These views show one set of named points, seen from different sides, and a view may be mirrored.
A view may leave some points out, and in a few views one point is out of place. Which views, in the order they come, and which point in each? Write no view if none.
Scene 1:
view 1:
  Mupe [  1 -18 -25  13   7   4   6 -15   8  17  11 -15]
  Buz [  0 -13 -12   9   7  -3  10 -13   6  13  11 -14]
  Zisa [  4 -16 -16   0  23   5   5 -22   3  11   8 -22]
  zana [ -1 -18 -10   2   1   6  11 -27  24  12  15 -19]
  vepi [  3  -6   0   8  12   0   7 -17   4  10   8 -11]
  Toso [  3 -19 -20   0  24   2   5 -18  -1  13   6 -21]
  daf [  1 -13 -11  14  12  -4   6 -11   0  14   7  -8]
view 2:
  Buz [-23  12  19   2   1   0  11  21   0  -8 -17  29]
  Zisa [-17   5  29  -1  -1 -11   2  15  -4  -6  -8  17]
  Toso [-17   8  27   0  -2 -11   1  20  -4 -10  -6  13]
  sobif [-23   6  19   6  -1   3  16  19 -10 -17 -21  35]
  vepi [-14  10  21   3   6  -2  12  18  -9  -6 -16  35]
  zana [-28   6  30 -10   1  -4  12   3   9  -1 -23  29]
  pep [-18  15  22   0   1  -5   4  24   3  -2 -12  18]
view 3:
  Mupe [  6 -30  -2 -10  20 -11 -32  20   4  26  23  10]
  vepi [ -6 -30  -7 -17  10  -2 -21  20   3  15   8   3]
  pep [  5 -24   2 -17  11  -8 -27  23 -13  21  14   9]
  sobif [ -7 -34  -3 -14  16  -4 -30  17  13  13  17   2]
  Buz [ -2 -32  -1 -15  12  -6 -30  22   0  20  18   8]
  daf [  0 -31   0 -15  16  -5 -29  19   4  10  17   4]
view 4:
  daf [-51  14  -2 -30  -8  36  35 -30 -27 -69 -64  20]
  Mupe [-63  10   0 -35  -5  41  40 -28 -27 -66 -74  10]
  zana [-64   1  18 -21 -12  47  36 -20 -27 -59 -75   6]
  vepi [-48  16   8 -18  -8  38  32 -27 -26 -71 -61  16]
  pep [-58  11   4 -30 -11  42  19 -29 -25 -75 -72  12]
view 5:
  vepi [ 24  10   5  10   5 -13   8  -7  36  10 -16   1]
  pep [ 30  -4   4  20   3  -2  -2  -3  31  11 -23  -2]
  Mupe [ 34   5  -6   8  -2  -2  -8  -7  22  14 -17   8]
  zana [ 39  -3  -5   5  -6 -25  -5   2  29   8 -21   4]
  Buz [ 31   6  -1  13  -2  -7   1  -9  29  12 -21   2]
  daf [ 26  14   0  14   3  -3   5  -9  26  15 -16   1]
view 6:
  zana [-24  27 -33 -28  -3  30 -55  27 -40  -4  55 -35]
  Buz [-28  23 -34 -21  -4  29 -51  25 -44  -7  31 -29]
  daf [-30  20 -37 -23  -4  34 -48  25 -42  -8  21 -26]
  Zisa [-16  25 -32 -22  -7  34 -49  22 -23  -2  33 -30]
  Mupe [-27  26 -29 -24  -7  30 -47  31 -40   1  34 -19]
  sobif [-36  18 -38 -27  -1  38 -46  31 -46  -8  26 -29]
view 7:
  pep [ 13  -8 -13 -26 -13  14 -12  -1 -16   3  -7   1]
  Zisa [  1  -9 -20 -20 -19  19  -6  -2 -17   5  -1  -1]
  vepi [  1  -2 -18 -20  -7  24 -22  -9 -20   7 -16  -5]
  Toso [  4  -9 -19 -22 -21  13  -5  -2 -13   5  -2  -3]
  Mupe [  6   0 -30 -21  -6   8 -17   4  -9   1  -3  -4]
  zana [  7   2 -32 -17  -2  24 -17   4 -20   1  -2  16]
  daf [  5   3 -20 -23  -9  13 -20  -7 -10   5 -14 -10]
  Buz [  8   0 -22 -22  -5  14 -21  -2 -15   4 -11  -2]
Views that do not fit: no view
